In the rows, zero is written as 128.
Each row of M is roughly a mix of the hidden directions of one of a few groups.
M (116 x 11):
[[143  92 147 136 136 153 193 103  87 131 119]
 [ 60 116  93 157 132 131 133 106 153 104 101]
 [150 119 112 153 123 164 201 109 105 115 131]
 [195 119 168 106  97 142 117 128 152 123 101]
 [140  96 129  95  93  99 163 160 131  79 114]
 [118 126 138  64  83  86 131 122 161 124 129]
 [127 135 112 121  70 164 108 100  80 138 106]
 [ 80 116 124 126 135 154 115 128 147 186 173]
 [120  90 136  83  74 110 121 105 134  94 152]
 [103 110 187  79 102 131 137 117 162 135 145]
 [181 141 139 100  72 141 138 135 114 147  91]
 [159 146  91 141 167 168  91  92 150 114 126]
 [ 66 110 149 141 117 100 160 152 118 148 166]
 [144 161 147 161 152 166 148 149 179 158 124]
 [196 139 159 119  74 115 134 133 116 131 120]
 [207 108 136  88 110 123 120 110 130 114 133]
 [133 153  98 163 114 139 137 118  69 151  84]
 [158 109 117 113 114 196 128 101 158 156 148]
 [ 68 133 147 140 140 159  91 154 132 153 163]
 [145 115 101 131  87 107  92  67 111 117 149]
 [170 124 121 155 178 164 135 125  89 102 104]
 [145 184 136 176 127 104 112 129  93 118  94]
 [ 94  95 126 110  92 123 169  90  86 142 116]
 [103 118 113 134 202  93 129 121  93 145 134]
 [ 55 140 123 163 134 138 126  94 136  95 135]
 [181 109 118  84  92 167 140 115 146 148 140]
 [157 174 165 159  99 108 112 111 125 157  92]
 [106  85 179 124  77 132 108 142 137 154 143]
 [160 194 114 177 112 119 146 134 112 114 119]
 [137  78 149 123 172 152 155  91  96 123 106]
 [159 170  90 145 107  88  88 108 123 114 149]
 [135 126 152 109 130 100 118  66 150 163 169]
 [110 101 152  69 155 132  78 117 136 151 141]
 [134 122 155  87 103  90 175 168 152 132 146]
 [177 123 125  84 156 122 122 130 164  87  96]
 [108 132 177 103 129 108  76 115 138 156 169]
 [127 156 128 209 140 129 147  94 127 116 138]
 [176 142 160 168 184 145 128 106 138 121 126]
 [111  97 155 100  89  75 160  99 131 117 138]
 [130 172  99 188 148 167 119 106 124 122 112]
 [113  95 137 104 136  67 124  84 132 121 166]
 [184 106  88 126 143 130 172  97 120 128 100]
 [128  98 121  49 113 106 107 133 118 116 104]
 [129 162 163 139 157 127  96 134 188 155 149]
 [167 146 130 117  69 121  73 131 136 146 144]
 [132 142  92 184 125 147 187 126 144 113 111]
 [172 150 139  99 117 126  82 118 155 172 156]
 [145 132 182 103 147 126  76 132 113 155 165]
 [162  99 112 182 164 126 134 158 127 103  94]
 [129 137 167 125 148 149 116 101 188 162 162]
 [114 149  93 151 108 138 167 110  75 157  99]
 [ 94 112 126 114 145 114 145  66 127 165 168]
 [114 134 123 102 135  89 163 146 149 148 194]
 [ 93 140 125 110 110 123  98 159 118 128  56]
 [ 73 122 140 129 190  93 124 144 142 108 122]
 [125 159 121 169  85  97 172 120 167 120 129]
 [100 117 100 107 105 136 168 138 193 153 127]
 [ 89  96 128 125 151 116 203 129 118 142 122]
 [187 139 154 109 131  98 170 118  88 137 118]
 [106 111  94 116 180 177 147 108 133 121  94]
 [124 132  80  70 130 111 177 144 132 135 150]
 [106 167 147 193 119 113 142 113 166 108 134]
 [111 154 145 131  94  85 149  92 180 108 134]
 [153 158 141 115 138 110  48 136 137 113 143]
 [158 135  86  70 162 129 111 117 163 128 146]
 [154 133 114 130 166 132 159 129 139  68  81]
 [108 114 106  71  84 114 155 135 167 146 131]
 [112  90 109 131 122 173  98 110 170 128 175]
 [ 77 154 141 101  88 135 137 122 109 111 178]
 [ 92 160 124 142  67 114 163 146 154 124 149]
 [115 158 150  97 131 185  84 121 141 159 147]
 [114 153 128 128  73  80 145  89 114 102 146]
 [136 153 112 128 129 202 116 176 145 123 122]
 [150 121 115  68 128 169 158 145  90 105 130]
 [141 113  99  95 150 131 178 139 140  78  94]
 [172 170  93 169  86 143 108 121 130 124 118]
 [111 118 166  73 130 109  80 112 138 151 157]
 [184 134 113 108  80 101 167 155 125 135 117]
 [124  78 165 115 135 109 124 158  98  99  82]
 [142 157  95 164 159 178 105 148 104 146 105]
 [ 84 122 134 112  73 146 140 159 142 175 139]
 [122 135 152 121 136 108 180 149 193 126 154]
 [122 119 146 118 162 185 130 187 150 121 115]
 [ 85 150 160 176 165 154 106 125 151 110 137]
 [192 137 137 141 148 148 131 153  73 112 119]
 [109 137 129  85  75  88 151 105 160 111 134]
 [133  83 135 116  91 128 108 130  79  96  87]
 [147 116 174 153 164 135 139 174 162 124  94]
 [101 105 132 109 185 155 103  77 120 108 124]
 [130 158 113 199 102 135 105 123 103  97 114]
 [165 140  87 191 146 143 152 147 151 121 120]
 [ 91 123 113 120 205 132 130 136  97 151 136]
 [ 77 113 131 172 156 128 155 144 140  79 117]
 [118 114 122 102  81 119  95  82  77 127 125]
 [145  86 138  76 133 132 177 122 141 148 165]
 [182 135 111 162  96 144 104 153 153  90 114]
 [116 140  87 143 186 124 116  95 120 157 167]
 [ 97 163 155 121 123 130 183 147 111 167  96]
 [112 109  91 162 137 134 153 129 189 160 105]
 [142  94 195 136 100 100 156 132  98 134 135]
 [133 177 135 158 114 143 162 154 111 157  79]
 [ 84 135 175 148 170 105 125 128 123 171 147]
 [129  96 110 153 122 141 169 116  85  76 102]
 [121 187 143 154 155  99 129 137  97 141  83]
 [ 66 129  87 131 143 110 112 154 158  98 146]
 [ 80 149 111 136 106 104 177 169 106 121 108]
 [136 104 104 162 184 161 141 114 163 148 104]
 [115 132 136  97  61 103 176 136 139 108 132]
 [161 138 121 184 163 159 146 106  89 130 141]
 [166 138 107 197 138 133 145 129  86 122 114]
 [130 154 156  94  83  93 117 131  92  84 136]
 [138 135 151  92 135 107  87 180 148  85 135]
 [113  96  90  60 107 143 151 148 138 141 117]
 [132 147 144 186 151 158  83  95 135 145 144]
 [150 102 128 126 178 153  86 140  76 133 113]
 [157 144 109 170 121  62 137  93 138 128 140]]
Here is one row from each group, named. Which group is each of the other rows in?
[185 141 161 109 155 157 123 150  85 110 136] | S
[165 108 154 146 140 103  79  92 108 118 166] | Y
[ 95 134 167  81  88  89 139 107 104 140 123] | F

[ 86  83  76 128 153 141 122 107 132 127  91] | S
[ 97  82 107 117 133 118 177 119  95 125 172] | Y
[ 79 137 138 119 121 114 102 115 108  60 107] | S
[172 156  96 136 125 150  85 109 119 103  83] | Y
[ 68 122  87 121 156 163 134 128 157 149 151] | Y
[167  97 175  79 148 140 151 120 151 147 115] | Y
[139 130 139 152 148 179  96 143  92 148  78] | F
[165 115 118  71 116 134 105 114 153 161 170] | Y
[139 104 114  90 179 108 166 128 155  93 149] | Y
[159 137 168 166 143 123 107 151 113 134  68] | F
[127  83 111  90 170 117 102 102  96 104 104] | Y
